Named turns come first, each shown by rows before and after it. Which turns, in which order, take the first row of each pair that follows to the second? Write the first one first, as in the answered first pair.
turn Z:
[.04,-.05,-.13,-.17,.08,-.07,.01,.04,-.10,.05,.11,.10,-.01,.13,-.03,-.16,-.02,.09,.03,.06,.00,-.09,.08,.30,-.18,-.13,.06,.07,-.09,.02,-.07,.14,.00]  ->  [-.03,.03,-.09,-.03,.17,-.29,-.03,.08,-.07,-.05,.03,-.03,.10,.03,-.05,-.22,-.08,-.08,.13,.04,.17,-.07,-.07,.10,-.13,-.09,.02,.07,-.03,.05,-.14,.05,.13]
[.10,-.03,-.04,.01,.07,.15,-.16,-.09,-.01,-.08,.04,.11,.02,-.15,-.10,.01,.01,.06,-.02,-.06,-.13,-.22,-.06,.04,-.13,-.23,.21,.06,-.05,.03,-.07,-.02,-.13]  ->  [.02,.00,-.03,.10,.15,.00,-.21,-.06,-.02,-.11,.02,.06,.09,-.04,-.11,.01,-.01,.02,.01,-.04,-.08,-.15,-.12,.05,-.16,-.27,.20,.03,.08,-.03,-.12,-.09,-.09]
[.03,.07,-.09,.10,.07,-.12,-.07,.12,.19,.01,.08,-.02,.08,.04,.12,.06,.01,.01,.05,.08,-.05,.08,.12,-.13,.09,-.24,.14,-.01,-.06,.15,-.06,-.02,.03]  ->  [.07,.05,-.08,.05,.01,-.03,-.03,.11,.19,.01,.09,.01,.04,-.04,.13,.06,.00,.02,.04,.08,-.10,.03,.14,-.14,.10,-.21,.15,.00,-.14,.17,-.02,.01,.00]
turn W:
[.09,-.05,.21,.24,.26,-.22,-.01,-.04,-.12,-.17,-.10,-.24,-.01,.21,-.03,.04,-.05,.27,-.08,.14,.07,-.20,-.08,-.18,.21,-.04,-.08,.09,-.05,.01,-.07,-.01,-.05]  ->  [.15,-.09,.24,.20,.20,-.12,.01,-.07,-.11,-.14,-.08,-.22,-.07,.16,-.01,.06,-.03,.31,-.10,.14,.01,-.21,-.06,-.24,.27,-.01,-.08,.11,-.14,.02,-.03,.00,-.07]
[.08,.08,.11,.02,-.16,.16,-.11,.16,.13,-.07,.23,-.04,-.18,.23,.14,.19,.16,.23,-.04,-.12,-.54,.10,.04,.02,.34,.13,.00,.02,-.17,-.20,.24,-.15,-.07]  ->  [.13,.11,-.07,-.03,-.16,.23,-.16,.09,.13,-.12,.25,.07,-.15,.08,.08,.12,.16,.32,-.08,-.21,-.58,-.14,.19,.15,.15,-.02,.13,.00,-.19,-.03,.19,-.09,-.18]
[-.08,-.01,.00,.07,.07,-.15,.04,.09,.04,-.04,-.03,-.09,.08,.03,-.07,-.05,-.05,-.11,.07,.03,.20,.09,-.02,.02,.03,.01,-.05,.00,.14,-.05,-.04,-.02,.07]  ->  [-.02,-.04,.10,.05,-.01,-.05,.09,.09,.03,.00,-.03,-.11,-.02,.02,-.02,.01,-.03,-.09,.07,.05,.11,.16,-.06,-.08,.15,.11,-.09,.01,.00,-.09,.03,-.03,.09]
turn F:
[.05,.10,.20,.05,-.05,-.24,-.20,-.06,.05,-.10,-.12,-.02,.01,-.15,.05,-.16,-.03,-.08,.01,.00,-.21,-.21,-.02,-.22,-.05,.09,.14,-.12,-.20,.15,-.13,-.05,-.14]  ->  [-.22,.03,.04,-.06,.05,-.34,-.03,.08,.06,.06,-.09,.01,.08,.23,.03,-.11,-.02,-.09,-.02,.03,.10,.01,.16,.30,-.16,.08,.02,-.02,.19,-.01,-.10,.11,-.17]
[-.15,.05,-.14,.18,-.13,-.06,-.04,.10,.10,.10,.00,-.06,.05,-.02,.13,.03,.06,-.27,.14,-.02,.26,.23,-.07,.12,.07,.15,-.16,-.10,.12,-.11,-.05,-.15,-.02]  ->  [-.01,.09,-.06,.23,-.18,.00,-.13,.02,.11,.02,-.02,-.07,.01,-.19,.14,.01,.05,-.26,.16,-.04,.11,.13,-.17,-.14,.13,.16,-.09,-.15,-.08,-.04,-.06,-.23,.00]
[-.07,-.07,.02,-.01,-.01,-.15,.05,.08,.01,.03,-.11,.00,.01,.00,-.05,-.05,-.03,-.07,.09,.01,.12,.08,-.06,.12,.07,.00,-.06,-.01,.06,-.07,-.09,.01,-.02]  ->  [.02,-.06,.11,.04,-.05,-.10,.00,.03,.01,-.01,-.10,-.02,-.04,-.06,-.01,-.04,-.02,-.05,.09,.01,.00,.07,-.15,-.06,.14,.02,-.02,-.05,-.07,-.06,-.07,-.05,.00]
[-.02,.06,-.09,.02,.00,-.04,-.05,-.02,-.04,-.09,.04,-.05,.07,-.08,-.11,-.06,.01,-.03,.05,-.05,.03,-.14,.10,.07,-.17,-.16,.09,-.03,.06,.14,-.04,.01,-.17]  ->  [-.04,-.03,.13,.03,-.04,.01,-.04,.01,-.09,.04,.10,-.05,-.04,.25,.01,.10,.08,.02,.00,.05,-.09,.16,.05,.08,.00,-.04,.01,-.05,.07,-.11,.04,-.02,-.13]
turn S:
[-.01,.05,-.05,-.07,-.04,.14,.09,.04,-.08,.09,-.03,.06,.05,.02,.09,.00,.06,.12,-.09,-.05,.04,-.13,-.05,.08,-.04,.00,-.01,-.04,.01,.08,.00,.08,-.08]  ->  [-.03,.03,.02,-.08,-.06,.14,.13,.06,-.08,.12,-.03,.03,.02,.07,.13,.03,.06,.10,-.08,-.02,.07,-.03,-.10,.05,.04,.08,-.07,-.02,.01,.01,.02,.07,-.03]
[-.05,.13,.18,.08,.14,-.08,-.15,-.06,.03,-.15,-.05,.01,.07,.07,.04,.08,.05,-.07,-.12,-.01,.04,.00,-.14,-.07,-.03,.02,.10,-.04,.09,-.11,-.04,-.07,.09]  ->  [.03,.14,.09,.02,.10,.02,-.15,-.12,.04,-.19,-.04,.06,.05,-.11,.00,.02,.06,-.01,-.14,-.06,-.03,-.18,-.06,-.05,-.11,-.05,.18,-.04,.00,.03,-.05,-.02,.01]
[-.01,.00,-.08,.20,-.01,-.23,-.02,.05,.06,.02,.00,-.04,.07,-.12,.00,.05,-.13,-.02,.01,.08,.13,.09,-.05,-.08,-.01,-.11,.03,.06,.16,-.01,-.08,.02,-.05]  ->  [.06,.00,-.14,.13,-.05,-.12,.01,.01,.08,.01,.00,.01,.04,-.27,-.02,.00,-.13,.02,-.01,.05,.08,-.03,.02,-.09,-.06,-.14,.09,.06,.04,.09,-.08,.05,-.10]
[.01,.00,-.08,-.11,.01,-.02,.14,.11,.05,.05,-.02,.00,-.04,-.04,-.05,.09,-.12,-.07,.05,-.15,.09,.01,-.04,.11,.07,.10,-.04,-.02,.02,.06,.06,.10,.06]  ->  [-.04,.01,-.09,-.08,.06,-.09,.10,.12,.03,.04,-.02,.00,.00,.02,-.06,.11,-.12,-.08,.05,-.15,.11,.03,-.04,.15,.04,.07,-.03,-.04,.10,.04,.04,.09,.07]

Between the rows of a pair lie two turns.
[.06,-.16,.06,-.18,-.03,.18,-.07,.00,-.06,.07,.09,.09,-.14,.02,.01,.15,.11,.09,-.04,.03,-.08,.01,.04,.00,-.11,.03,.07,.03,-.13,-.03,.07,.06,-.09]  ->  [-.08,-.05,-.04,-.02,.16,-.12,-.18,.04,-.05,-.02,.04,.03,.06,.09,-.07,.07,.06,-.02,.03,.01,.10,-.01,.00,.08,-.25,-.12,.10,-.02,.15,-.03,-.05,-.01,-.03]	F, Z
[-.10,.01,-.11,.06,.12,-.22,.00,-.04,.14,.13,-.05,-.02,.03,.01,.00,-.12,.08,.06,.09,-.01,.20,.02,-.22,.01,.12,.08,-.04,.06,.21,-.03,.17,.05,.09]  ->  [-.02,.05,-.10,.17,.14,-.23,-.17,-.10,.11,.05,-.03,.00,.05,-.02,-.02,-.14,.11,.11,.10,-.05,.04,-.09,-.26,-.09,.05,-.03,.06,-.04,.15,.01,.11,-.02,.07]	F, S
[.09,.00,-.19,-.06,-.07,.14,.01,-.08,.04,-.02,-.02,.02,-.05,-.28,-.04,-.14,-.07,.08,-.01,-.04,-.07,-.20,.11,-.01,-.07,-.02,.08,.04,-.14,.15,-.10,.09,-.14]  ->  [-.15,.06,-.16,.10,.12,-.26,-.03,.03,.04,-.03,-.08,-.12,.11,-.01,-.08,-.13,-.10,-.10,.04,.01,.18,.01,-.02,.04,-.06,-.04,-.02,.03,.21,-.01,-.19,.01,-.01]	W, W
[-.01,.08,-.04,.03,-.03,-.01,-.05,-.01,-.04,-.04,.05,-.01,.13,-.06,-.10,.01,.01,.06,.00,-.05,-.16,-.20,-.01,-.07,-.04,-.19,.19,.05,-.05,.08,-.08,.03,-.10]  ->  [-.05,.01,-.07,-.09,-.07,.11,.07,.02,-.04,.08,.08,.05,.06,.05,-.07,.06,.03,.12,-.04,.00,-.16,-.12,.09,.10,-.02,-.12,.13,.09,-.02,.01,.00,.11,-.14]	F, S
[.09,-.04,-.03,.03,-.03,.12,.02,.08,-.03,-.03,.07,-.02,-.01,-.01,.07,.13,.03,.16,-.02,.06,-.11,.05,-.03,.03,-.01,-.04,.02,.04,.05,-.02,.02,.07,.01]  ->  [.07,-.01,.03,.09,-.01,.03,-.01,.10,-.03,-.06,.03,-.09,.01,-.01,.07,.13,.02,.08,.02,.08,-.07,.11,-.13,-.08,.03,-.01,.00,.03,.07,-.05,.01,.02,.07]	Z, W
[-.11,.00,-.01,.10,.10,.09,-.09,.02,.12,-.07,.13,-.11,.02,.00,-.14,-.03,.01,.11,-.04,.03,.11,-.15,.04,.00,-.18,.03,.12,.03,.15,.06,-.01,.00,-.03]  ->  [-.05,.00,.04,.12,.08,.10,-.12,.00,.11,-.10,.13,-.13,-.01,-.06,-.13,-.03,.01,.12,-.03,.03,.03,-.18,.00,-.11,-.15,.03,.14,.00,.06,.09,-.01,-.03,-.02]	F, F
[-.07,-.06,-.12,.27,.05,-.06,-.11,-.11,.05,.13,.07,-.02,.03,.12,-.02,.07,.01,.14,-.26,.06,-.04,.07,.10,.23,.18,.00,-.11,.14,-.05,-.06,-.04,-.04,.06]  ->  [-.06,-.02,-.08,.33,.05,-.14,-.08,-.10,.09,.06,.00,-.12,.07,-.05,-.02,.03,-.05,.03,-.18,.05,.05,.06,-.02,.01,.28,.08,-.15,.15,-.11,-.01,-.06,-.10,.15]	W, Z
[-.06,.00,-.01,.01,.00,.01,-.07,.00,.01,-.01,.04,.01,.06,.02,-.10,.06,.07,-.04,-.06,.10,-.02,-.04,.00,-.01,.05,-.03,.06,.01,.06,-.15,.02,.00,.05]  ->  [-.02,-.01,-.02,-.03,-.04,.10,-.05,-.02,.03,.00,.06,.03,.03,-.04,-.09,.06,.06,-.01,-.07,.08,-.04,-.07,.04,-.01,.06,-.01,.05,.03,.01,-.12,.05,.03,.02]	Z, Z
[-.16,-.05,.08,-.01,-.14,.10,-.18,.04,-.09,-.02,-.02,.01,-.16,.32,.00,.10,.15,.01,.01,.08,-.01,.23,.19,.11,.14,-.03,.00,.13,-.04,-.15,.17,.01,-.04]  ->  [-.05,-.03,.07,-.10,-.23,.22,-.07,.01,-.03,-.06,-.07,-.02,-.22,-.02,.01,.04,.08,-.07,.06,.05,.02,.11,.15,-.10,.24,.09,-.02,.21,-.25,.01,.20,.05,.00]	Z, Z
[.07,.06,-.03,-.02,-.04,-.03,.01,.01,.05,-.08,-.04,-.05,-.06,-.14,.05,-.03,-.01,-.13,.10,-.12,.07,-.07,-.13,-.15,.03,.10,-.05,-.08,-.02,.11,-.01,-.07,.15]  ->  [-.04,.05,-.05,.01,.02,-.12,.02,.07,.04,-.05,-.03,-.05,-.02,.05,.05,.01,.00,-.15,.09,-.09,.16,.06,-.13,-.02,.01,.09,-.09,-.08,.14,.00,-.01,-.06,.15]	S, F
[-.01,-.01,-.10,-.06,-.03,.02,-.05,-.02,.11,.10,.04,-.02,-.12,-.04,.03,-.03,-.02,.08,-.11,-.15,-.04,-.05,.05,-.13,-.01,-.02,.10,.13,-.20,.10,-.03,.05,-.10]  ->  [-.16,.02,-.12,.01,.09,-.19,-.05,.08,.13,.09,.01,-.08,-.02,.11,.01,-.04,-.04,-.02,-.07,-.13,.14,.07,.01,-.04,-.02,-.02,.03,.14,.01,.02,-.07,.03,-.03]	F, Z
[-.26,.06,-.12,.12,.34,.03,-.07,.22,-.08,.01,.02,.21,.19,-.05,-.12,-.15,-.12,.02,-.05,-.08,.03,-.06,.12,.29,-.18,-.13,.07,-.05,.13,.04,.04,.08,.09]  ->  [-.16,.06,-.15,.07,.29,.13,-.05,.18,-.06,-.02,.01,.24,.14,-.24,-.13,-.19,-.13,.03,-.03,-.10,-.04,-.18,.14,.22,-.19,-.12,.09,-.04,-.01,.14,.07,.12,.06]	W, S
